In the data rows, 500 means zero.
Some points:
c(390, 446, 427, 430, 433, 377, 333, 403, 553, 525, 479, 547, 496, 632,
  422, 546, 444, 601, 481, 501, 357, 349, 206, 272, 273, 494, 560, 636,
  489, 562, 543, 681, 682, 625, 538, 321)
c(585, 444, 476, 476, 614, 690, 852, 708, 490, 402, 330, 398, 396, 452,
  436, 435, 436, 378, 336, 403, 546, 521, 474, 534, 485, 630, 416, 541,
  445, 593, 473, 495, 347, 348, 201, 272)
c(486, 706, 495, 628, 488, 616, 519, 504, 595, 529, 621, 461, 458, 366,
  311, 332, 353, 478, 474, 402, 348, 353, 468, 460, 399, 325, 405, 457,
  455, 306, 373, 394, 540, 635, 565, 536)
c(567, 501, 467, 544, 614, 611, 541, 549, 547, 685, 476, 356, 417, 640,
  762, 598, 454, 476, 483, 626, 687, 854, 699, 490, 392, 323, 394, 399,
  450, 422, 425, 429, 375, 325, 397, 543)
c(537, 683, 681, 638, 539, 331, 540, 492, 641, 639, 648, 570, 402, 400,
  548, 494, 423, 212, 286, 280, 432, 567, 714, 634, 478, 328, 467, 496,
  701, 484, 623, 484, 605, 517, 495, 587)
c(325, 541, 688, 638, 496, 403, 546, 616, 687, 549, 618, 563, 496, 425,
  566, 640, 496, 426, 356, 578, 546, 659, 594, 463, 559, 488, 613, 519,
  517, 512, 549, 683, 682, 536, 377, 254)
c(349, 567, 543, 664, 589, 472, 572, 500, 613, 520, 525, 523, 545, 690,
  691, 547, 378, 262, 414, 407, 477, 449, 446, 378, 376, 445, 590, 617,
  712, 708, 559, 495, 468, 542, 614, 608)
c(538, 485, 637, 640, 638, 563, 405, 404, 542, 496, 417, 212, 284, 273,
  426, 567, 717, 640, 484, 336, 467, 493, 704, 486, 625, 487, 612, 516,
  501, 584, 523, 614, 449, 453, 358, 309)
c(512, 614, 457, 453, 362, 309, 328, 356, 464, 474, 399, 351, 354, 476,
  477, 404, 332, 411, 461, 463, 313, 379, 392, 538, 633, 568, 542, 400,
  446, 394, 395, 553, 637, 632, 475, 538)
c(520, 474, 542, 493, 634, 414, 540, 455, 596, 472, 503, 353, 349, 207,
  280, 288, 494, 570, 643, 510, 567, 543, 678, 684, 632, 534, 323, 535,
  487, 633, 634, 638, 557, 396, 402, 534)
c(632, 489, 611, 521, 502, 591, 524, 626, 458, 454, 360, 313, 329, 353,
  479, 475, 402, 348, 351, 473, 474, 402, 322, 397, 454, 451, 302, 374,
  394, 539, 633, 562, 537, 396, 449, 402)
c(542, 610, 614, 536, 544, 537, 685, 475, 356, 418, 640, 756, 593, 453,
  481, 480, 619, 683, 853, 712, 496, 396, 321, 395, 395, 447, 423, 429,
  428, 374, 329, 390, 548, 516, 476, 540)
c(376, 443, 597, 620, 713, 711, 567, 501, 475, 544, 619, 614, 540, 545,
  544, 695, 476, 359, 429, 641, 761, 597, 452, 475, 474, 615, 682, 847,
  695, 485, 395, 325, 393, 393, 451, 422)
c(538, 614, 681, 547, 613, 572, 496, 427, 567, 637, 492, 430, 358, 568,
  545, 665, 594, 479, 571, 501, 612, 519, 515, 514, 547, 683, 689, 541,
  376, 251, 401, 401, 477, 449, 452, 377)
c(488, 420, 205, 275, 276, 422, 569, 720, 644, 483, 334, 476, 484, 710,
  502, 636, 497, 612, 519, 504, 596, 521, 619, 455, 455, 356, 311, 325,
  346, 466, 472, 390, 343, 349, 468, 467)
c(398, 324, 407, 451, 455, 311, 377, 403, 548, 640, 571, 546, 400, 450,
  408, 408, 565, 645, 647, 477, 544, 595, 743, 588, 520, 525, 524, 525,
  518, 615, 638, 633, 636, 615, 476, 540)
c(325, 345, 469, 470, 399, 349, 350, 469, 468, 404, 335, 406, 460, 458,
  310, 378, 406, 548, 645, 570, 542, 394, 448, 401, 398, 562, 637, 632,
  475, 534, 590, 750, 586, 520, 524, 522)
c(591, 594, 543, 420, 324, 545, 668, 600, 528, 619, 645, 493, 280, 204,
  210, 332, 543, 693, 646, 507, 402, 546, 619, 686, 542, 610, 566, 492,
  418, 563, 639, 491, 421, 353, 555, 536)
c(590, 561, 472, 543, 689, 618, 598, 590, 542, 421, 335, 541, 664, 601,
  524, 627, 647, 497, 283, 206, 210, 330, 538, 682, 638, 491, 407, 550,
  614, 682, 542, 608, 563, 483, 428, 567)
c(634, 492, 566, 540, 686, 684, 631, 543, 332, 543, 494, 640, 643, 640,
  571, 404, 405, 544, 499, 425, 207, 279, 269, 421, 564, 711, 642, 475,
  325, 465, 491, 696, 489, 630, 493, 606)
c(276, 278, 421, 562, 717, 641, 482, 334, 473, 497, 714, 492, 632, 494,
  612, 526, 500, 594, 526, 630, 455, 455, 360, 305, 334, 347, 469, 470,
  391, 346, 350, 464, 463, 393, 327, 399)
c(631, 531, 318, 538, 487, 639, 640, 646, 567, 402, 408, 547, 499, 421,
  213, 287, 283, 427, 573, 717, 640, 477, 332, 466, 484, 698, 486, 629,
  487, 609, 517, 491, 585, 518, 616, 455)
c(397, 401, 476, 447, 452, 380, 382, 455, 597, 620, 714, 715, 568, 504,
  478, 550, 618, 615, 547, 550, 544, 686, 470, 346, 413, 630, 751, 591,
  446, 470, 470, 611, 680, 841, 704, 489)
c(684, 466, 350, 419, 635, 755, 595, 456, 477, 476, 625, 688, 848, 709,
  500, 407, 331, 402, 398, 457, 436, 430, 427, 372, 329, 386, 545, 522,
  476, 537, 490, 631, 416, 537, 443, 585)
c(545, 614, 563, 488, 420, 568, 641, 496, 424, 355, 572, 544, 665, 591,
  479, 573, 496, 618, 526, 525, 523, 544, 684, 683, 536, 377, 252, 403,
  403, 474, 444, 448, 371, 378, 443, 593)
c(274, 489, 569, 638, 492, 565, 550, 695, 688, 635, 542, 328, 543, 499,
  644, 644, 638, 567, 410, 403, 547, 492, 416, 202, 275, 274, 427, 567,
  708, 630, 467, 331, 463, 488, 707, 484)
c(539, 691, 617, 590, 594, 540, 423, 329, 551, 662, 594, 530, 616, 639,
  496, 284, 202, 206, 334, 549, 689, 639, 489, 395, 538, 619, 683, 546,
  607, 560, 490, 419, 561, 637, 489, 420)
c(515, 492, 590, 524, 619, 458, 458, 369, 309, 327, 353, 475, 474, 402,
  356, 355, 473, 474, 406, 334, 409, 456, 453, 305, 372, 390, 543, 639,
  565, 534, 391, 446, 401, 400, 568, 637)
c(322, 395, 546, 528, 473, 544, 496, 635, 423, 542, 453, 594, 472, 501,
  353, 358, 208, 280, 279, 493, 568, 637, 491, 555, 538, 682, 684, 634,
  537, 319, 534, 487, 635, 634, 639, 556)
c(562, 486, 611, 518, 514, 524, 545, 692, 692, 542, 384, 253, 406, 405,
  481, 455, 454, 381, 384, 450, 599, 621, 708, 703, 555, 496, 478, 544,
  609, 612, 533, 534, 541, 687, 474, 342)
c(472, 499, 346, 353, 203, 278, 277, 499, 571, 640, 504, 562, 545, 693,
  687, 639, 543, 330, 544, 500, 644, 635, 636, 562, 398, 400, 540, 489,
  415, 201, 273, 277, 427, 563, 709, 633)
c(543, 453, 597, 479, 492, 350, 353, 204, 283, 279, 497, 571, 633, 499,
  572, 545, 686, 692, 638, 540, 327, 547, 486, 634, 637, 637, 559, 404,
  392, 543, 483, 418, 199, 276, 276, 424)
c(350, 469, 469, 396, 332, 404, 461, 460, 309, 381, 399, 545, 641, 568,
  549, 406, 454, 409, 404, 573, 643, 641, 474, 537, 593, 751, 596, 520,
  515, 517, 519, 525, 609, 634, 635, 634)
c(352, 202, 275, 277, 493, 566, 643, 500, 562, 551, 693, 688, 634, 547,
  328, 544, 494, 639, 644, 643, 570, 401, 400, 539, 482, 413, 201, 274,
  274, 410, 566, 710, 632, 471, 330, 460)
c(276, 208, 201, 323, 537, 693, 640, 502, 407, 551, 626, 691, 545, 611,
  571, 501, 428, 567, 644, 497, 425, 352, 561, 537, 658, 594, 469, 561,
  489, 607, 518, 523, 519, 540, 688, 684)
c(661, 584, 524, 620, 638, 487, 278, 206, 209, 323, 544, 694, 640, 496,
  406, 549, 623, 689, 549, 619, 565, 500, 422, 561, 639, 488, 426, 348,
  567, 537, 662, 585, 471, 561, 489, 609)
c(477, 617, 690, 852, 704, 496, 397, 326, 399, 399, 452, 432, 435, 434,
  382, 337, 400, 549, 529, 481, 547, 488, 633, 415, 535, 446, 595, 474,
  493, 348, 348, 198, 273, 275, 488, 562)
c(476, 325, 468, 491, 704, 492, 639, 495, 619, 521, 504, 595, 523, 621,
  460, 463, 367, 314, 331, 358, 469, 474, 397, 341, 346, 468, 470, 390,
  326, 398, 458, 451, 302, 372, 398, 542)
c(657, 590, 467, 564, 490, 613, 520, 523, 521, 545, 692, 694, 542, 380,
  262, 408, 405, 481, 455, 459, 379, 378, 444, 591, 615, 713, 712, 565,
  493, 467, 543, 605, 608, 537, 539, 540)
c(539, 686, 689, 540, 379, 257, 406, 404, 480, 448, 450, 383, 381, 450,
  596, 628, 712, 722, 570, 500, 474, 545, 611, 607, 536, 540, 542, 688,
  471, 349, 417, 632, 749, 590, 444, 473)
c(420, 631, 751, 591, 447, 479, 481, 624, 684, 854, 707, 493, 403, 327,
  405, 402, 457, 427, 434, 435, 381, 332, 390, 545, 518, 471, 540, 490,
  633, 409, 537, 443, 588, 465, 496, 343)
c(562, 709, 633, 474, 331, 475, 495, 714, 496, 633, 495, 616, 516, 501,
  597, 527, 620, 464, 462, 369, 309, 325, 353, 467, 468, 397, 349, 347,
  471, 464, 400, 325, 396, 451, 456, 306)
c(486, 637, 417, 539, 445, 601, 474, 502, 351, 344, 211, 276, 275, 495,
  574, 650, 496, 567, 550, 692, 685, 634, 539, 318, 535, 486, 640, 634,
  641, 564, 400, 394, 538, 488, 415, 199)
c(512, 517, 515, 545, 689, 684, 540, 383, 259, 405, 411, 480, 454, 455,
  381, 379, 451, 598, 626, 717, 716, 566, 494, 467, 543, 607, 610, 540,
  539, 537, 682, 471, 347, 411, 632, 749)
c(843, 706, 492, 395, 321, 401, 405, 454, 436, 431, 437, 381, 329, 402,
  554, 535, 482, 551, 497, 644, 420, 542, 443, 592, 467, 494, 350, 353,
  205, 272, 273, 487, 565, 634, 496, 560)
c(466, 398, 348, 344, 469, 478, 406, 331, 412, 456, 461, 311, 379, 398,
  548, 644, 568, 543, 404, 457, 402, 401, 555, 637, 636, 476, 539, 591,
  751, 588, 520, 520, 525, 521, 521, 612)
c(534, 381, 256, 402, 402, 481, 447, 454, 383, 380, 449, 600, 623, 720,
  721, 571, 499, 480, 553, 621, 616, 532, 535, 538, 682, 467, 350, 421,
  628, 747, 593, 448, 475, 474, 615, 690)
There is one direction along which these points spread out most. For each point below, how far along it does it lie, from 0 to 99? The average is 50, and the first point in the table lies past the average. One standard deviation of the points above along it is 16.
c(633, 487, 426, 355, 566, 548, 660, 603, 473, 562, 494, 617, 527, 520,
  532, 554, 694, 691, 548, 384, 254, 403, 399, 470, 448, 448, 380, 381,
  441, 590, 620, 710, 707, 563, 496, 469) 65
c(615, 708, 709, 568, 495, 474, 550, 615, 619, 539, 546, 545, 692, 474,
  358, 428, 638, 754, 601, 457, 479, 477, 612, 682, 847, 707, 489, 395,
  321, 392, 396, 448, 422, 427, 426, 378) 46
c(426, 426, 375, 326, 399, 549, 522, 480, 544, 487, 639, 421, 546, 449,
  598, 481, 504, 347, 358, 205, 276, 281, 486, 564, 639, 488, 563, 542,
  680, 682, 630, 539, 320, 533, 499, 635) 51
c(641, 638, 563, 399, 402, 543, 496, 427, 208, 277, 283, 424, 568, 714,
  642, 482, 324, 474, 493, 711, 491, 632, 484, 609, 519, 496, 593, 520,
  608, 455, 454, 357, 305, 329, 347, 471) 55
c(454, 355, 307, 325, 350, 471, 470, 407, 342, 352, 479, 475, 404, 333,
  409, 460, 457, 311, 384, 404, 547, 636, 564, 538, 391, 449, 401, 399,
  565, 639, 636, 474, 543, 589, 748, 591) 55
c(417, 327, 534, 657, 597, 528, 617, 646, 498, 281, 212, 208, 325, 548,
  693, 645, 498, 396, 549, 625, 691, 542, 609, 562, 489, 422, 559, 640,
  492, 420, 347, 567, 539, 656, 589, 470) 38
c(543, 535, 539, 683, 474, 353, 419, 638, 765, 592, 463, 479, 476, 623,
  689, 855, 708, 495, 402, 332, 402, 396, 446, 427, 431, 428, 378, 327,
  391, 537, 523, 475, 538, 484, 632, 412) 42
c(618, 635, 487, 272, 207, 207, 325, 544, 691, 640, 502, 399, 545, 624,
  693, 557, 620, 567, 493, 427, 562, 637, 490, 420, 354, 559, 540, 657,
  590, 465, 567, 487, 603, 517, 517, 515) 44
c(397, 322, 396, 397, 450, 437, 432, 432, 379, 328, 405, 551, 524, 477,
  546, 496, 633, 422, 546, 450, 596, 472, 498, 347, 352, 198, 269, 273,
  485, 560, 637, 492, 556, 534, 685, 677) 69
c(634, 490, 404, 545, 617, 689, 547, 614, 573, 494, 426, 568, 640, 495,
  426, 355, 569, 538, 664, 603, 477, 562, 488, 613, 516, 517, 520, 545,
  681, 680, 536, 372, 250, 399, 399, 476) 55
c(399, 398, 542, 493, 423, 207, 277, 283, 430, 563, 718, 638, 475, 331,
  481, 498, 711, 496, 637, 499, 617, 526, 496, 592, 520, 620, 453, 454,
  356, 303, 327, 347, 468, 468, 396, 345) 54
c(486, 421, 563, 638, 488, 426, 345, 571, 539, 659, 601, 475, 563, 493,
  618, 527, 529, 521, 550, 691, 689, 542, 374, 252, 401, 403, 476, 449,
  446, 372, 375, 444, 589, 612, 712, 706) 56
c(448, 448, 377, 379, 446, 593, 627, 713, 715, 571, 498, 473, 544, 613,
  621, 543, 546, 540, 698, 481, 353, 417, 631, 749, 588, 446, 470, 479,
  621, 684, 849, 703, 485, 397, 324, 396) 54
